Rows swapped in pairs by one turn or mirror: which row each one swaps with:
The rows were stretched afterwards, more along some directions than others.
zanub: [  9.4   6.0   2.4  16.5  -6.9   3.4 -18.3   2.8  11.9  -5.3  20.0   4.9
   5.4 -15.2  -2.9   7.0  -2.1]
gofit: [-18.4   0.4   6.2 -15.0 -13.9  12.4 -10.2   8.0  -0.6   0.9  -9.1   7.6
  21.2  11.9   8.4   9.4   9.8]
nof: [-18.6  -8.5  -0.9 -25.7 -17.2   8.4  -8.7  14.2  -7.6  -6.7 -10.7   2.1
   6.7   4.7   6.9  19.1  10.9]
kof: [-26.3   7.9  -4.9 -25.0 -18.2   9.7  -9.3   1.6  -2.4  -5.0 -35.6 -17.9
   6.0   3.9  11.1   5.0 -20.3]
zat: [ 10.6  -5.8  -1.3   3.8  21.0  -5.3 -21.2 -20.9  -9.2   6.7 -14.5 -10.7
  22.6   7.8   8.2 -15.0 -31.6]
keb: [-12.6   9.8   1.0  -4.0   7.3  17.1  12.0  14.1  -1.7  -5.8  -1.5 -27.2
 -10.4   7.0  -5.5   1.0   1.7]
Mese: [-19.5  -3.7  -3.8 -15.1 -15.3   5.3 -11.4  10.7 -12.4   1.5 -23.0   3.5
  28.2  15.1  12.6  21.2   4.7]
zuki: [-22.8 -16.9  -7.6  -5.7  10.9  -5.4 -10.9  -8.2   1.7  -8.5 -19.4 -27.9
  15.8   4.8   6.3  15.9 -10.7]
vuduv: [ -7.5 -14.3   3.7  -8.1  11.9  -7.4 -24.2   1.7 -18.1  -9.8 -30.1 -31.1
  -7.0  -3.6   3.5 -12.6  -5.5]
zot: [-23.7  13.7   2.8 -24.9 -26.8   5.0  -3.4   2.3  -8.3 -10.3 -28.7 -26.4
   6.2   9.1   9.9  12.1   0.5]
logez: [  9.0  -7.0  -7.5   9.0   2.7  -1.6 -12.6  21.3   8.1  -8.0   2.2   7.5
  19.1  -5.7  -1.2  35.6 -12.3]
Nus: [ -3.5 -12.6  -0.4   0.2  15.2  16.7 -24.2  17.1 -13.4   0.4  -7.7   8.9
   3.9 -12.4  -1.9  -9.1 -19.5]
fabe: [  0.6   2.2  13.1   2.8   0.9 -13.3 -24.7  19.1   7.6  -4.6  -2.6 -18.0
   4.9  -4.4  10.0 -11.6  -2.8]
pelu: [ -0.7  15.6   6.7  -4.3 -17.5 -14.1  -0.6  14.8  -2.4  -3.4 -12.3 -13.7
  10.7  17.8  20.6  20.7   6.3]
Nis: [-19.8 -12.3  -5.4  -5.5  -1.6 -21.2 -13.2   3.1   6.1 -12.6 -23.8 -15.6
  11.1  -0.9   5.9   0.6  -7.3]
pubog: [-12.3   9.1  -8.6  -7.0 -18.4  12.1   2.9  16.0  11.1  -8.4   0.3 -22.7
  28.1  17.2  10.1  39.7  11.9]
rut: [-10.5  17.7   2.9   6.8  -3.9  -9.1 -10.3  10.7  -1.6   8.6 -26.3 -29.3
  23.1  12.3  12.4  -1.3  -2.7]
fenu: [ -9.1  10.6   1.6   5.1 -19.4  23.4  -1.8  25.5  -5.2  -9.7  12.0  -8.3
   8.2  -3.0  -5.8   6.9   1.8]
pak: [  1.5  -5.5   7.3   2.6   6.5 -18.2 -25.6  -1.3 -20.5   4.7 -16.6  -2.8
  10.4   2.9   8.4 -21.3  -1.8]
keve: [-13.6 -14.8  10.1 -14.4  11.5   5.8 -18.5  -2.6 -16.9 -20.2 -27.6 -18.0
 -16.9   0.8   2.3 -11.5   1.0]
mamu: [-17.4  -2.3   4.0 -16.0 -11.9  18.8  -6.6  10.7 -10.1  -7.7  -6.2  13.2
  14.5   7.9   3.5  19.4   3.7]
sig: [ -3.7  10.6  -4.9 -13.7 -30.9 -11.3  -8.0  19.2  -4.8  -5.8  -3.4  -4.8
  -3.4  -1.0   7.6  15.4  16.0]
pokag: [-33.8  -8.2  -3.3 -19.0  -4.0  -3.9  -7.2  -0.1  17.8   1.1 -11.0 -27.4
  32.1  16.4   1.5  15.8  -3.1]
zuvi: [-15.7   8.9   5.6  -6.6 -21.6  -9.7  -8.7  23.8  12.7 -15.3  -4.6 -31.8
   4.0   5.7   3.4  21.3  34.3]
pul: [ -6.1   7.8  16.7   9.2 -10.9   5.6 -21.8  25.2  18.7 -17.4  14.4   6.9
  27.4   7.1   4.6  10.9  15.6]
pabiz: [ -6.1   1.5   4.3  11.5  19.0  16.5 -17.5   6.9   2.7   2.0  -4.4 -24.3
  30.8   4.8   4.5 -15.2 -14.0]
Gez: [  8.3  15.1  -3.5  21.2  -1.3  -1.9 -14.1  24.6   2.1   5.2  -9.0   6.6
  33.3  13.1  16.2  18.8 -16.0]
bimon: [  1.6 -11.7 -10.2   4.3  12.0 -17.6 -15.8  15.9 -10.9   4.7  -0.5 -12.9
  31.9   2.6   1.1  -9.9 -24.5]
Tizo: [ -2.9  -6.8   5.2   5.4   1.1 -11.9 -13.7  18.0  -7.6 -20.4  -0.5 -22.2
  31.4   5.0   1.0  -1.6   6.1]
Biz: [ -5.5  -4.8   2.4  -1.1   4.8  19.6 -21.9  27.5 -11.4  -5.3  -5.1  -1.8
  -5.6 -14.9  -2.3 -14.3   0.4]
vak: [ -2.3  14.8  11.6  -0.6 -20.8 -10.0   1.8  15.2 -21.2  -5.5  -1.2 -26.0
  16.0  18.6   3.4  13.0  10.6]
Fir: [ -5.6  -9.9   2.4  -0.6 -10.7 -29.8 -25.7  15.7  -5.8   0.7  -4.3 -30.5
  32.8   7.5   2.8  10.4  -2.9]
voro: [ -7.7 -11.7  13.9  -5.5  -5.4   8.6 -11.1   2.5 -27.5  -7.9 -13.0   5.5
  14.0   9.7   7.3  19.1   3.4]
besin: [ -6.4   1.3   0.4   2.8  10.5  -5.9  -4.6  12.8 -15.6   5.1  -9.2  -6.5
  52.1  11.9   6.4   8.9 -31.1]
biko: [  0.7   8.4  20.2  14.4  13.5  19.0  -9.0   3.4  -2.1  -6.9   1.9  14.3
  28.8   2.6  -3.4  -6.4 -15.8]
Dukad: [ -3.9  -9.7   1.3  -5.7  14.8  14.0 -18.5  14.1 -20.4   5.0 -15.5  -0.6
  -3.4  -9.4   3.0 -20.9 -16.2]
mosuv: [-25.6   0.6  16.1  -6.1   0.6  18.4  -4.7   7.3   0.1 -30.0  -9.5 -21.6
   7.8  -3.4  -8.1   0.6   8.2]
tadul: [ -1.5   7.7   5.7   1.0 -21.1   9.1 -27.3  15.7  -2.0 -17.5  10.4  -2.9
  31.4  -4.6  -3.7  26.9  -2.9]
zupif: [ -3.9  -7.0   5.5   1.5  -0.9  16.1 -24.9  19.8 -13.8   0.5  -6.4  -1.6
   4.3 -19.0   0.3  -5.3 -22.7]
Dov: [ -1.8  15.5 -13.1   5.6 -14.0 -10.2   2.7  19.8 -12.6  -0.9 -18.2 -20.9
  44.9  14.3  13.7  16.3 -19.8]
nibe: [-25.8  25.2   7.5  -4.9  -4.5  33.2  14.0  -1.9  -2.1 -12.4  -7.3 -24.3
  -1.5   1.1   1.5  -6.4 -11.3]
pelal: [-15.0   4.3 -12.9   2.5   4.5   2.2  -0.5   7.3 -11.6  -1.9 -38.7 -22.8
  25.0   3.5   7.5  18.4 -31.4]
zufi: [  3.0  -9.2  -4.8   1.0   9.1   9.8 -19.6  24.5  -6.3   3.6  -5.7   1.0
  -6.8 -10.7   1.9  -3.6  -3.4]
zunu: [ -9.4   7.4  -1.1 -11.8 -19.2  -4.4  10.5  15.3 -10.2 -11.8   9.5  -7.3
  26.0  19.4   2.1  17.4   8.6]
Rus: [ 13.7   1.1   9.0  19.4  13.1   2.6 -26.6  -1.4 -32.6  -3.9 -10.3   0.3
  34.6   8.6   2.7   8.9 -19.9]
bal: [ -0.3  -0.5   3.7  -3.3  -0.5   4.0   0.3  36.1  -5.7 -21.1  20.5 -10.4
  10.7  -6.4  -7.9  20.0   3.0]
Lik: [  3.1   5.4  -0.4 -13.4 -13.4   5.7  -5.8  -2.3   7.8 -17.0   9.9 -11.2
   0.2   2.4   0.7  14.9   4.5]
ser: [-15.0  18.8   3.5  -0.5  -7.9   2.6  13.1   3.6 -10.6 -12.5 -23.0 -10.4
  -3.1   6.7   6.8  -8.4  -6.7]
namu: [-12.6 -20.5  -0.8   8.3   3.4  -9.7 -20.2  -3.6 -17.0   5.3 -15.7  -4.5
  51.4  21.7   7.2  13.5  -9.9]
bena: [ 10.6   5.7   7.7  21.7   4.9  -3.6  -9.7 -19.2  -9.5   4.4  -0.1  11.3
  24.6  10.4   7.6   7.7  -6.4]

Swapped with Dov: Tizo
Swapped with rut: zuvi
Swapped with pelu: fabe
Swapped with pokag: keb
Swapped with mosuv: pelal
Swapped with zot: vuduv
Swapped with Dukad: nof
Swapped with voro: zupif
Swapped with pak: sig

